In the rows, zero is written as 128.
One turn sends every row of this set to another row. A few are shown first. Where does it send the rows asked after them?
mimib: [137 119 106 144 123  93  85 113 122 121 152 109 167 144 135 109 129 120
 119 123 159 142 149 141 150 162 127]
vimit: [122 111 116 114 128 168 152 155 158 151  98 150 111 118 126 149 112 140
 132 148 116 110 158 173 121 108  89]
temi: [110  79 125 139 131 135 110 158  90 128 112  96 160 153 135 114 143  99
  99 139 133  97 152 124 112 122 156]
dufof: [147 104 115 109 146 143 144 152 103 130 109  97 158 122 144 116 131 135
 150 125 119  61 137 175 152 111 123]
sidu: [129 113 130 109 140 153 122  69 110 145 162 120 140 128 122 130 121 124
 125 106 158 130 137 143 120 125  71]
zopus: [123 133 151 124 120 154 127 118 127 114 124  91 116 130  95  52 118 135
 145 163 139 125 118 152 107 125 151]
Lumaz: [141 121 130  98 133 142 129 210 128 114 131 131 172 137 127 135 113 137
 127 143 120 143 143 176 135 136 157]
soga: [156 120 173 148 136 124 130 131  94 113 148 129 110 103 177 133 127 115
 155 138 124  82 156 164 141 147 127]
sutus: [126 127 159 141 150 147 142 111 108  85 127 111 125 146 130  78 125 129
 151 186 113  93 132 158 125 150 107]
kulim: [ 93  73 125 123 138 138 135 132 125 134 165 122 107 149 146 112 148 144
 136 113 110 106 124 147  97  85 114]
Pizu: [160 134 135 108  81 148 132 167  90 133 162 133 146 131 130 149 117 123
 158 127 168 129 155 149  98 160  96]
sir: [ 89 100  89 134 133 142 131 145 108 142 122 149 140 139  95 114  88 137
 156 134 106 126 115 157 116 117 152]
daz: [142 146 169 107 123 132 112 106 148 119 142  85 132 100 119 124 142 115
  98 129 144 127 135 167 158 147 111]
vebol: [121 136 144 106  86 114 120 125 113 130 129 126 118 137 102 113  65 135
 136 131 140 127 138 117  76 110 148]
Vopo: [111 150 138 121 142 110 137 101 122 119 142 130 128 149 125 116  95 116
 111 156 124 185 149 136 135 143  95]
fon: [137 125 148  97 125 128 144 171 158 114 122 117 110 138 129 171 144  89
 117 123 123  91 118 131 125 124 117]
gokas: [133 115 128 116 126 140 137 183 106 140 129 131  95 126 134 133 123 125
 115 127  84 174 145 105 128 132 129]
kevip: [150  95 161 128 143 144 138 106 147 143 101 167 107 120 107 105 146 153
 130 139 149 107 161 118 104 137 117]
lume: [162 128 124 122 110 110 104 151 133 170 143 163 115 127 129 143 129 147
 157 151 163 113 154 140 103 162 105]
Par: [141 115 126 119 109 137 123 162 104  39 146 121 148 127 140 109 129 122
 148 133 156 147 140 146 102 130 127]

sutus moves to lume
kulim moves to gokas
Where do these go?
kevip moves to vebol
mimib moves to daz
dufof moves to vimit

